One turn moves every row onto another: examples first, then more rows asked:
k_817: [-10  -7 -11 -13   1 -49  -3  -1  24 -24  -3   2 -18  26 -15  -2 -12  -4
 -32   3 -31  12  -7]
k_929: [ -8  -4  -7 -21 -14  20 -14 -25   6  -4  -9  29 -13  20  36 -17 -38  28
 -11  -8 -27  24  14]
k_874: [ 20 -21   5  17   3 -10 -28  14  20  17   4  -2  11 -13   3 -14  39  18
  12  -7   7   6 -14]
k_931: [ -6   5  -5  15 -10  -1  15 -15 -34  40   0   7 -38   1   4  27  -8  30
 -41  -5   2  -4   6]
k_891: [ 16  -3  23  -9   1  -4 -15 -20   1  41 -14   5   7  17  -2  25   4   6
  45 -22  15  -3  -1]
k_70: [ 10  -4 -35  -1   3  24  22  -6 -15 -12 -25  22  14   4  21   8 -26   8
  16  13  -2 -23 -19]
k_272: [ -2 -11 -22   9  -7  29   0 -11 -11   9  -8  34  -6  15  31 -22 -34  10
  -3 -36  -7  42  -8]
k_557: [  5 -26  11  16 -10  -1 -32  13 -19  22  -4  -4  25  16   2 -20  25  30
  23 -14  -1   3 -26]
k_732: [  6 -17  11   4   3 -36  10 -24  40  -8  -9  -7 -28  42 -16 -11   4  24
 -13   4 -24  18  -9]
k_526: [ 17  -4 -14  -7  -3   9  -6 -21  15  -8 -11  19  -8  16  42  -8 -53  37
  -6  17 -11  34  -3]
k_417: [ 14  -1 -53 -15 -19 -25 -32 -18 -13  26  14   2 -18   1  -9 -25 -19   5
  19  14 -29  29   0]
k_443: [-32  -6 -24   5  11  -5   2 -36   1   6  13   8  -9 -30 -18  23   0  21
   5  19  40   6  -4]
k_578: [  6  -3 -39 -22 -16 -25 -46 -45 -22  10   8 -17 -23 -13 -26   4 -23   6
   5   3 -22 -12 -14]
k_897: [  9 -19  14   3  22 -33  12 -26  38 -11  -8   9  -7  34 -13  -9  -6  -4
 -18  10  -3 -13 -10]
k_324: [ -7   0 -32 -17   6  30  -4 -24  21  -6 -10  11   0  10  42 -11 -35  30
  -2  13 -11  33  -1]
k_837: [-19   0 -21   7 -19  -7  15 -20 -39  24  35 -14 -24   9   7  36  -7  20
 -29  -7   3  -5   7]
k_448: [-16  11 -14  17 -14   4  17 -31 -25  22  16   3 -36   3  25  18   9  22
 -19   1   2  -9  26]
k_826: [  6 -45 -40 -14 -11  -5 -19 -37 -19  -3   9 -34 -27  25  -8  -8 -11  17
  32   6  15   8 -32]
k_149: [ 22   2  18  28 -17   1 -25   6 -21  -2 -18  10 -10  25  -6  -9  34  16
   9 -17  12  16   6]
k_760: [ -4 -41 -46 -33 -13 -10 -14 -21 -19   1  22 -25 -21  13  13 -19 -16  18
  22   4  11  -3 -33]
k_336: [ -3   2 -10  -4 -20  24 -20 -27   7 -26   0  28 -15  14  37  18 -41  33
  -5   4  -4  25   0]
k_310: [  3 -33 -13  16   4 -11  13 -21  48 -16  -3   1  -8  47 -22  -7  -9   6
  -1  17 -19  15   3]
k_352: [ 17  -1 -37  -1 -27 -31 -17 -39 -29  19   4  -8 -11 -20 -17 -34 -20   3
  -8  12 -25  -8 -19]
k_452: [ -1   0  -4  -7  38  -3 -15   5  19 -12  13 -33 -11  23 -19 -16 -29  22
  -5  22  -4 -17   0]
k_3: [ 12 -29  12  15  -9 -13 -36   5  -9   8   8  10   5  -9  10 -22  29  28
  21 -18  -9   2 -30]
k_923: [-10  -6 -11  20 -22   2  28 -27 -28  20   3   3 -42   6   9  29  -7  38
   0   1  18 -10  17]
k_512: [-33   6  -5  13   9  -9   6 -44  -5  -5   1  -2 -11 -15 -25  31 -14  22
  -7   3  36  11 -10]
k_600: [ 38 -13 -35  -3 -21 -27 -23 -30 -31  16   3 -15   5 -17 -19 -12 -30  -1
   7 -15  -9 -10 -11]
k_914: [  2  -6  32 -19 -12 -13 -31 -13   6  12  -7  -3   7  22   7  30  -1   9
  46 -13   7  -7  -2]
k_262: [ 14  -7 -47  -3 -28 -29 -29 -37 -24  12 -14 -22 -10 -10 -34  -2 -29  22
  -8  -6 -19  -5  -7]
k_151: [ -8 -17 -42   4   4  22   8  -7 -15  -7 -28  32  11  25  31  10 -10   5
  28  18 -10 -11  -7]
k_845: [ 15 -19  -4  14 -16 -14 -37  -8  -1  24 -19  16  10   4   5 -32  44  30
   8 -10  14  15  -9]
k_519: [-10   1 -10  -3  46   1 -13   4  15   1  16 -25  -1  39  -5   0 -33  12
 -10   0  -8 -16  -2]
k_715: [ 12   8  -2  -6 -24 -13  25 -10  -2  19   7   5 -52  -7 -10  16  -2  12
 -32   4  29   1   2]
k_54: [  6 -30   8  -2   8 -16   5 -25  46   9   1   3  -1  48 -25 -10   6  -2
 -30   2 -12   2  -6]

k_891 -> k_760
k_70 -> k_519
k_3 -> k_262
Where do these go?
k_600 -> k_837
k_845 -> k_352
k_557 -> k_578
k_417 -> k_715

One turn moves every row onto another: examples first, then more rows asked:
k_734: [  1 -16 -14 -36  20   1 -31  26  34  -5  -9   1  -8   1  -2   9  19  -3
  16  14 -28  -1 -12 -29   7 -34 -22 -24  -2]
k_991: [-28 -16 -26   8  12   1   3  22 -37  11  15 -16  11 -18   8 -15  -1 -25
  -7   5   3  39 -11  11 -33  15 -19  -2  21]
k_890: [  3  -8  10   6  15  -4  34  18  -2  -8  -3 -10 -19   9   5  27 -28 -24
 -30   9  33 -20  14   4   6   2 -33  13   4]
k_156: [-18  18  -9  29 -25  -2 -27  28  18   0 -13   8  14 -35  24  18  12  36
  28   2  -9  -9 -19   8 -17  10   2 -16  -1]
k_585: [  7  10 -12   4   0  -8  22  25 -11   4   6 -28 -21  -5  -8  29  10 -16
  22   5 -11 -41  -3  30 -18   6 -23  26  -9]
k_758: [ 31   3 -14  -3  22   2   8  -7 -33 -41 -17 -21  12 -28   6   2  15   3
 -32   0  14 -18   3  -3  22 -15   1  12   2]
k_628: [ 31   5   9  -5  -5  11  21  22  -9 -13 -35 -13  -3  -2   4 -34 -13  18
  -1  27  -5  35   2  -5  20 -20  18  -4  -1]
k_736: [  0 -23  24  21   8   5  10   8 -12  -7  -1  -6 -23  14   8   6  17 -42
 -42   0  20 -12  -1  -4   0   1 -17   8 -23]
k_679: [  2  28 -12  22 -19  -3   6  28  -5  -6   9   9 -28  20   0  21  -1 -30
  -8   1   9  46  13  16 -30 -14 -27 -19  18]
k_4: [  1   3 -25 -14  -2  -4 -14  20  24 -25   7  -8 -10 -13   1  11  47   0
  23   4 -18 -14  17  18  23  32   4  21  -6]
k_400: [ -3   3  -1   5 -32  12 -11  28 -14   7  12 -17  12 -16  57  16  10  27
  13  19 -23  13  -1   1 -11   9   6   1  26]
k_840: [-11   3 -13  40 -15  15 -48   3  21  12  22   4  15  -8  15   7   7  11
  14 -26 -26  16 -26 -12 -27 -16  -9   3   7]
k_408: [ -7  -3   0  18 -11 -15  -7 -39  -1 -40   6   5  -6  13  -3   8   1   8
  41   7  21  -2  -5   5  -1  -1 -13   1 -32]
k_602: [-44 -14  -5   8   6 -10 -15 -19 -20  16  -8  -1  22 -15  -7 -11  -4   1
 -14  -8   8  21 -19   5 -26  29  14  -4  21]
k_484: [ 23 -15 -12 -23  26   5   3  -3   2 -11 -16 -13  -1 -32  -2  16  13  12
 -17  10  49 -15  23 -29  11 -25  -1  -2   3]
k_509: [ 17 -14 -36   9   5 -11  -5  -1   4  21 -15  10  22 -19  -6 -13 -45 -29
  -2   3 -26   4  -6  27  -5   2 -30 -16  15]
k_564: [  8 -29  -8  14   2  25   0 -15   8  -6 -34  16  -9  -1  21 -10 -16 -10
 -24   7 -10  32  16 -11  33 -20 -13  28  -9]
k_880: [ -8  14  -4   4  10 -19  -7   4  28 -45  16   1  -9   4 -12  -8  45  13
  25  -6 -29   8   2  -3  10   0 -26  17   2]
k_753: [ 29   6  -4  12   5   1   3 -13   1  -4   1  -6  11  -4 -54  -1 -29   0
  13   6  50  -2  -2   3   3  -8 -12 -10 -10]
k_247: [  2 -18  -7   6  17 -12 -25 -19 -24  18  -8  -5   0 -44  13  41  22   4
  -5 -21  20   5  22 -17  -6  23  -1  -4  26]
k_851: [-22  13 -31  -6  18  37 -16  18  -3   4   0 -13 -30 -20  26  26  17  -5
 -10   8  -3 -10  36  30  10 -27   5   6  -6]
k_75: [-10  12  -3  -7   1  10  -3  73   5 -19  11  19 -13 -16  31  -3 -33 -11
  11  -1  -8   9  -3  -3 -14 -11  -3 -16  22]
k_311: [ -5   4  22  29  13  19 -41   8  -9 -14  -7 -25  -8  -4 -38  13  14 -10
 -10 -11  19   5  29  14  16   3 -51  -5   3]
k_733: [  2  20 -11  35 -19   4  -5   9  -3  15  27  14  10  -4  46  -1  10   6
  11   0 -40  19  -6   9   1  -4 -32  24  -6]
k_598: [-20  27  13  -6 -12  23 -10   2   9   0   1  16 -27  17  31 -33 -13  30
  19   0 -16  21  12 -15   5  -4 -37  -7  22]
k_883: [ 18  -5 -17 -33  -8  -6 -21  -4  19  22  -5  -8 -28  20   8  -9  14  21
   5  10 -37   2  32 -23  20   9 -17 -14  10]
k_689: [  1   4 -43 -26   0  37 -25  27  19  24 -11  25  -7 -42  10   6   0  -1
  19  -4  -9 -22 -21  -5   3 -10  -1   9  10]
k_248: [ 25   5  -5   3 -24  -5  -5   6 -38  -5 -15  -9   3  -3 -60   5  19  13
   1  15  34   5  -4  -7 -12  -1  -9  -6  -3]
k_675: [ -7 -21 -16  27  -1  30 -17  28  23  13 -36  14 -23  -3 -30  31 -13 -18
 -16 -22 -11  16   0 -19  13   4 -28   8   0]
k_913: [  4  26  16  -9  31 -12 -27  15 -23   1  10 -34  24  -1  15  -4  16 -19
   1 -18  12  39   5   0 -22 -25 -21  -8   5]
k_67: [ 19   6  -5   5 -26  10 -23 -20  21  22  -3  46   8 -13  -6 -10 -27   2
  16 -17 -13  16   0   1   6  17   0   9  33]
k_639: [ 11  19  21  -9  21  22  -8   2   6  16   5 -27   0  19 -27   7   8 -10
 -11 -19  24   8  32 -20  14  -8 -50  -5   3]
k_910: [  6  18  -6   5   0  34   1  55  -1   0 -46 -24  -5 -15 -43   4 -13  17
   9  -8 -13  11   2  -9   5  -2 -10 -26   6]
k_303: [  7   7   7   8   0  -1   7 -15  -5  16  -3  35  -1 -24 -13  28   0 -10
  -6   9   3   3 -14   9   1  -2  54 -12   2]
k_147: [ -7  41  -4   3   3  32  -1 -45   0 -17 -13   2   2   0 -15  11  25  21
  16 -13 -12  16  -2  -1   7 -27 -28 -22  24]
k_536: [-31 -10  -3   4   7 -22  -4  19 -13  -9 -14  14   8  -6   5  -1 -61   8
  -2  14 -15   6  11   7   2  11 -17 -42   7]

k_75 -> k_689
k_484 -> k_753
k_851 -> k_303
Where do these go?
k_4 -> k_602
k_840 -> k_733
k_675 -> k_564
k_248 -> k_311
k_509 -> k_883
k_408 -> k_913

One turn moves every row onto another: examples first, then more rows asked:
k_475: [ 18 -13 -32  18  -6  11 -23 -25  -9 -16  12 -31   6 -26 -26 -49   7  29
  19 -56  42  11 -17  30  -1 -41  34 -38  10  21  19   4 -13]
k_774: [-73  34 -12  17 -35   2   4 -12  -4  -4  12 -35   8 -20 -42 -19 -15   0
   6  13  30  36 -14 -31   2 -21  12 -51  -4 -10  11  -4 -13]
k_18: [ 38   0 -32  24 -35  -9   8 -32 -23 -14   4 -33 -67 -10 -49  -2 -23   7
  36 -44  43  18 -11 -44   6 -16  26 -56 -20 -22 -19   1  -5]
k_704: [  7 -14 -24  38 -16  -6  21  -4 -45 -28  15 -33 -31  -2 -53 -11 -29 -10
  78 -34  33  16   5 -18   0  -4  15 -55  -7 -16  26 -14 -12]
k_811: [ 11 -28 -11  37 -43 -12  16 -14 -52  -1  16 -36  -3  -2 -39 -61  19   7
  32  19 -10  13 -12  34   3 -16  -4 -53 -31  -5  13   2   7]
k_158: [ 38  19 -24  13 -41  -3  -1 -33  -7 -10  16 -17 -71 -19 -51  -1 -21   1
  20 -37  38  25 -14 -39  12 -20  22 -40  -9 -13 -23   5  -1]
k_782: [ 19  10  -2  32 -34 -15  11   3 -20 -11  11 -34 -62 -15 -39 -36  -7 -11
  81 -54   2  17 -11 -10  -1   3  43 -47 -25  -6  25  -4 -13]
k_236: [-74  13 -19  35 -31  -3  13 -12 -20  -8  -2 -57   6  -9 -38 -23 -18   9
  26   4  30  29 -14 -35  -4 -13  25 -67 -24 -18  18  -5 -16]
k_693: [ 32   3 -35  16 -34  -5   7 -33 -16 -14  12 -22 -62 -15 -55   4 -28   5
  25 -35  50  24  -8 -42  10 -19  15 -47  -9 -18 -23   4  -3]
k_99: [  7 -31 -12  31 -41  -9  14 -14 -49  -2  18 -25   5 -10 -35 -53  17   3
  17  19   5  14  -4  35   3 -15 -22 -46 -28  -5  11   5   7]
k_997: [  6  12 -26  38 -32 -19 -25  24 -44  13   8 -52  31  -5 -50 -40  -9 -25
  19  -2  22  24  11   6   2 -35  47 -44 -35 -22  -4  -5 -31]
k_428: [  6   9 -14  12 -18   5  10  -7 -20 -27  36   1 -27 -18 -56  -1 -22 -22
  44 -20  47  26  12  -9   7 -10 -11 -31  17  -4  15  -9  -9]
k_423: [  5  12 -15  37 -37 -26 -27  28 -28  24  -1 -49  23 -26 -35 -41   0 -29
  13 -14  23  18  10  10  -6 -27  43 -41 -46 -22   0   2 -33]
k_780: [ 19  38  10   8 -38  -4  -1   2   2 -10  31   1 -53 -32 -44 -26  -1 -27
  42 -41  15  23  -7  -3   5  -5  14 -21   0   4  16  -1 -12]
k_926: [ 19 -15 -37  21  -7   6 -20 -24 -12 -13  12 -39   3 -21 -29 -56   3  32
  28 -59  32  13 -20  26   0 -39  47 -40   5  22  19   2 -14]
k_634: [ -4  -6  -6  42 -50 -20 -14 -29   6 -18   2 -44 -30   6 -31 -42  18  39
   8   9  -5  10 -38 -42  11 -10  52 -58   5 -13 -20  -6  -8]
k_761: [ 13  26  -3  30 -36 -16 -29  21 -30   8  -4 -31  26 -24 -33 -31  21 -32
   0  -2  32  20  10  11  -5 -30  35 -42 -37 -27   5   8 -28]
k_979: [ 12 -18  -6  28 -51 -13   9  -8 -39  13  22 -33  -8  -8 -36 -69  15   2
  26  13 -17  17 -17  38   7 -16  -4 -39 -31   1   7   1   5]
k_409: [-20 -30 -17  33 -39 -28 -10 -25  18 -10   6 -31 -10 -23 -22 -24  -1  31
 -15   2  32   9 -24 -45   1  -2   3 -51   5 -14 -24  -6 -14]
k_589: [-15  -8 -12  29 -52 -28 -17 -21  25   1  22 -37 -23 -14 -32 -45  -5  30
  -8   3   2  17 -33 -42  12 -10  27 -37  11  -2 -35 -10 -12]
k_343: [-65  32   0  33 -44  -8   8  -9  -8  -1 -10 -58 -14 -13 -31 -37   1   8
  31  -8   7  25 -27 -33  -2 -11  47 -66 -36 -14  22   4 -13]
k_416: [ 18 -16 -39  23  -5  11 -19 -29 -15 -19  10 -37   6 -18 -29 -49   6  32
  24 -55  37  12 -19  28  -1 -43  40 -41  11  21  22   1 -15]
k_831: [ 18 -12 -32  17  -9   5 -23 -23  -4 -11  12 -36   2 -28 -25 -56   5  30
  25 -61  33  13 -19  28  -2 -38  39 -37   5  24  18   4 -14]
k_619: [  7 -20  -6  24 -49 -15  11  -9 -33  11  26 -20  -2 -21 -34 -60  16   1
  11  14  -4  17 -10  39   4 -13 -23 -35 -27   1   7   5   5]
k_22: [ 12  25 -17  33 -30  -9 -27  14 -47   0   8 -36  35  -6 -50 -28   8 -29
   6  11  30  25  12   9   4 -40  43 -44 -22 -25   1  -2 -27]
k_103: [ 40  16 -21  18 -42  -9   4 -31 -13 -11   3 -26 -78 -14 -46  -7 -12   5
  30 -44  31  21 -21 -39   9 -18  33 -48 -22 -17 -16   5  -3]
k_322: [-11 -29  -8  48 -39 -20  -7 -34  -1 -32 -10 -40 -14  -2 -21 -23  16  40
   0   8  26   3 -26 -47   2  -2  28 -72  -2 -25  -9  -3 -10]
k_35: [-63  53   5  17 -49   0   0  -9   8   3   7 -38 -13 -22 -37 -35   6   1
   7   2   8  32 -25 -27   3 -17  35 -47 -17  -5  12   3 -13]

k_409 -> k_322
k_343 -> k_35
k_761 -> k_22
Where do these go?
k_619 -> k_99
k_103 -> k_158
k_416 -> k_926
k_704 -> k_782

One turn moves every row onto another: examples first, then more rows asked:
k_381: [-52   1 -31 -14 -11  17  19  18  37  13 -31  13   3 -44   4   4  18  37
  -1   0 -21 -21   9]
k_846: [-57 -12 -31 -12   0  14  36 -19  33  19 -40 -27 -23 -45 -24  -6   2  19
   3 -10  -7  -5  23]
k_57: [-20 -27  23 -33 -14  12  10   7  45  27 -18 -29  -4  -3   4   7 -20 -14
 -22   9  20  39  31]
k_501: [-43  45  -6 -25  17  13  12  -8  48  -1 -22   2   8 -34   9   6  14  40
  11   6   8 -37  13]
k_180: [ 12   2  41 -30  42  28 -13   4  25  -9   5  -9   1   5  13  28  -8  14
  25  -4   1   0  27]
k_222: [-46   3 -16  -8   5  31   4  23  46  -6 -14  13  10  -9  30  23  -5  36
  12  28   0 -28  23]
k_321: [-29 -35  11 -31 -14  19 -24  29   2   1 -20  -2  14   2 -24  19 -18   3
 -17 -19 -15   9  -6]
k_357: [ -3  -3  -1 -50  25 -16  -8 -28  -8  -8 -32 -10  19 -29 -12  -2   3  10
   5 -36 -14 -12  -1]
k_752: [-39 -38 -26  -5  -3  41  15   8  46   7 -34 -17 -16   6  13  16 -29  28
  13  19  10 -10  39]
k_982: [ -1   6   0 -37  26 -12  -2 -31  -6  -5 -35  -7  19 -38 -17  -8   7  14
   6 -37  -3  -3  -4]
k_659: [  7  -2  41 -46  35  25 -15   6  23  -9   8 -13  -2   7   8  30  -5   7
  20 -11 -12  -7  28]
k_726: [ 10 -16  17 -48  19  -1  24 -29  42  12 -18 -30   0 -17  26   3  -4  -8
   2   4  19  25  52]
k_549: [-26 -37   7 -13 -14  25 -16  34   3   6 -20   4  11  -6 -23  19 -14   7
 -14 -16 -10  20  -5]
k_191: [-22 -24  -7 -38  -4 -20  18 -32  21  13 -38 -26  19 -24   2  -9 -15 -15
 -23  -1  25  30  22]
k_344: [-38  21  -3 -26  21  29  28 -37  56 -12 -25 -27  -7 -12  -7  13  -9  26
  19   2  36 -21  43]

k_222 -> k_381
k_191 -> k_726
k_321 -> k_357
Where do these go?
k_752 -> k_846
k_180 -> k_549

